Where one turn sends some rows of the set: a few examples, then the rows asked
k_234: 9.7, 9.3, 8.3, -18.9, -13.3, 21.8, 42.3, 11.0, 28.2, 12.6, -31.8, -26.0, 8.4, 17.1, -3.1, -27.8, 33.2
k_620: 7.1, 25.2, 11.5, -28.4, 6.6, -0.8, 0.1, -13.2, -21.7, 12.5, -23.5, -16.8, 10.7, -8.7, 16.0, 9.3, -13.8
k_233: 14.0, 10.6, -48.5, 11.0, -6.6, 43.3, 5.3, -1.2, 30.3, 0.6, -33.9, -15.3, -10.9, 19.9, -1.1, -3.9, -18.1
k_604: 30.8, 13.0, -8.2, 12.4, -24.4, 21.8, 27.2, 3.7, 4.0, 13.4, 8.5, -5.1, 2.3, 23.3, 24.2, 34.8, -21.1
k_93: -13.3, 7.8, 15.5, -20.0, 11.5, 17.3, 39.3, 25.9, -2.2, 25.6, -14.1, -36.2, 17.1, -2.9, -25.0, -23.8, 15.0
k_494: 11.4, 14.5, 17.6, -23.4, 0.0, -9.7, -0.3, -28.2, -8.7, 10.8, -5.1, -17.0, -11.4, -4.1, 25.2, -17.1, -6.3
k_429: 9.4, -15.2, -27.3, -11.3, -1.3, 52.3, 46.5, -15.4, 11.7, -7.5, 0.8, -25.4, -26.4, -17.3, -19.7, 6.1, -11.4
k_124: 2.2, -14.7, -11.8, 19.1, -21.0, 21.7, 26.5, 13.5, 39.3, 3.1, 28.3, -28.0, -12.7, 16.8, 11.9, 24.8, -25.1
k_751: 11.2, -2.2, -43.9, 14.6, 1.5, 17.3, 43.9, -24.2, 27.0, 18.2, -1.3, -9.2, 16.5, -9.4, -22.8, 12.0, 2.3
k_923: -0.6, -1.5, -5.6, 9.6, -17.8, 29.3, 34.1, 23.9, 17.7, 24.7, 15.6, -9.5, -47.6, 27.5, 8.3, -4.3, -1.7
k_753: 29.2, 14.1, -2.4, 41.1, -9.3, 17.6, 6.7, -5.1, -6.4, 40.6, 16.4, -6.5, -10.5, 12.5, 3.9, 0.1, -20.4
k_994: -10.9, 10.4, 11.2, -15.2, 5.5, 24.2, 29.8, 33.2, 1.1, 24.0, -19.9, -38.6, 14.7, 1.2, -19.7, -28.9, 20.0
k_112: 11.5, -38.7, 10.4, -10.9, -7.3, 19.6, -2.6, -14.9, 8.7, 0.3, 3.6, -34.6, 36.2, 18.5, -6.8, 29.1, -16.1
k_668: 6.4, 19.3, -5.6, 18.3, -19.2, 2.6, 40.5, -0.2, 0.0, 30.3, 26.3, -37.6, -29.1, -1.1, -0.2, -16.6, -13.7
k_370: 14.1, -8.8, -40.8, 16.9, -0.8, 12.6, 43.6, -31.9, 33.0, 17.6, 8.3, -8.8, 7.4, -6.2, -17.6, -1.6, 5.2
k_121: 2.2, 30.2, -14.6, 2.6, -18.5, 14.3, 50.6, 18.5, -9.1, 19.9, 2.7, -37.2, 0.1, -3.0, 1.2, 26.7, -20.3
k_904: 7.1, -12.3, -25.0, -0.2, 5.4, 51.9, 36.5, -16.4, 4.3, 3.8, 2.2, -25.8, -26.1, -23.6, -32.8, -3.0, -13.5
k_782: 17.0, -42.7, 16.0, 14.2, -14.2, 7.3, -15.6, -24.3, 1.4, 11.1, 8.5, -32.4, 17.2, 20.4, -16.8, -2.8, -11.5
k_36: 17.3, 16.8, 15.8, -19.9, -5.8, -12.3, -4.3, -25.2, -2.1, 12.2, -9.5, -13.9, -3.8, 5.3, 25.1, -24.8, -7.2
k_94: -27.6, -32.3, 7.7, -4.2, 15.4, -0.4, 41.0, 2.6, 30.9, -5.5, -30.4, -9.4, -3.9, 27.1, -23.4, 15.6, -15.1
k_481: 18.9, -41.6, 9.9, -7.0, -27.0, 30.8, -14.7, -11.2, -2.6, -0.7, -22.6, -17.5, 16.6, 9.4, -19.2, 22.1, -9.9
k_870: -1.6, 15.8, 3.4, -14.8, 18.2, 12.6, 4.2, -26.7, -8.1, 6.2, -28.5, -27.5, 17.2, -22.9, 18.2, -6.7, -22.6
k_828: 4.9, 5.7, 5.9, -19.1, 6.9, 6.9, 11.0, -37.1, 5.9, -3.1, -14.5, -27.6, 1.2, -16.0, 34.0, -20.2, -16.9
k_304: -17.1, -18.8, 24.9, 5.9, 20.9, 13.5, -2.8, 22.1, 24.5, 13.8, -22.9, -9.3, -14.7, 33.8, -36.7, -8.7, -15.5
k_326: -7.3, -2.6, 17.9, -30.9, -3.2, 10.0, 51.3, 16.3, 15.7, 10.9, -0.1, -35.6, 2.0, 8.3, -2.0, -31.3, 22.9
k_181: -30.3, -33.1, 13.2, 12.2, 22.1, -3.7, 26.2, -4.2, 26.3, 9.0, -24.7, -10.3, -13.8, 21.2, -36.7, -8.5, -13.8
k_64: -13.0, -24.6, 20.8, -14.8, 7.8, 11.5, 15.3, 22.8, 37.9, -6.4, -23.2, -8.3, -14.3, 44.3, -13.9, 8.7, -12.8
k_873: -13.9, -24.7, 20.9, -6.4, 17.5, 8.7, 22.7, 17.6, 43.6, -7.8, -18.4, -7.1, -8.4, 40.9, -12.6, 15.5, -9.9
k_788: 13.0, 28.1, 10.4, -24.7, -0.5, -2.4, -3.7, -8.4, -16.4, 13.7, -28.9, -13.5, 20.1, 1.7, 15.3, 2.9, -15.4
k_180: 18.1, -38.2, 10.1, -3.5, -18.5, 14.4, -4.1, -10.0, 2.0, -1.2, -4.4, -31.5, 33.6, 23.4, -8.1, 28.4, -13.6
k_631: 22.4, -3.5, -32.3, 8.7, -32.2, 5.2, 36.8, -2.5, 0.9, -6.6, -26.5, 10.6, -26.5, 9.6, -17.3, -11.6, -20.3
k_605: -5.8, -4.3, -12.0, 40.6, -0.6, 28.1, 7.3, 19.6, 16.4, 29.8, 18.1, -29.1, -1.9, -0.1, -19.9, 16.8, -32.1
k_95: 5.0, 15.3, 9.0, -6.4, -1.1, 23.5, 29.5, 14.9, 15.1, 29.2, -38.1, -26.2, 15.0, 9.1, -23.8, -34.5, 31.0
k_151: 20.1, 3.8, -34.0, 14.4, -23.9, 10.7, 29.1, 3.6, -10.2, 2.6, -33.9, 9.7, -18.0, 4.9, -29.2, -10.4, -23.0
k_260: 15.0, 7.0, -45.6, 19.2, -4.5, 40.6, -1.6, -6.6, 30.3, 6.3, -27.5, -15.5, -20.1, 17.4, -4.3, -21.0, -16.4
k_584: 11.7, -42.1, 17.3, 7.2, -2.5, 11.9, -15.6, -25.5, 8.0, 14.8, 16.3, -35.1, 17.7, 14.5, -15.7, -2.4, -13.1
k_146: -19.1, -19.1, 22.7, 13.9, 32.2, 8.3, 5.4, 14.3, 31.5, 13.7, -17.6, -7.6, -11.6, 31.2, -35.9, -2.1, -13.3
k_992: -7.3, 13.0, -11.1, 13.1, -2.5, 40.8, 26.6, 42.6, -2.8, 35.6, -5.9, -9.5, -21.0, 15.1, -14.8, 20.9, -11.0
k_502: 20.5, -47.0, 14.3, 2.2, -28.4, 23.8, -18.7, -23.4, 5.1, 3.9, -8.5, -18.1, -1.7, 11.3, -17.2, -2.6, -6.1
k_349: -5.8, -0.1, 12.1, -27.7, -9.1, 17.1, 41.0, 25.3, 19.0, 7.7, -8.5, -37.6, -0.8, 12.1, 2.8, -34.5, 25.3

k_502 moves to k_181
k_788 moves to k_112
And these:
k_668 moves to k_753
k_233 moves to k_429
k_994 moves to k_620

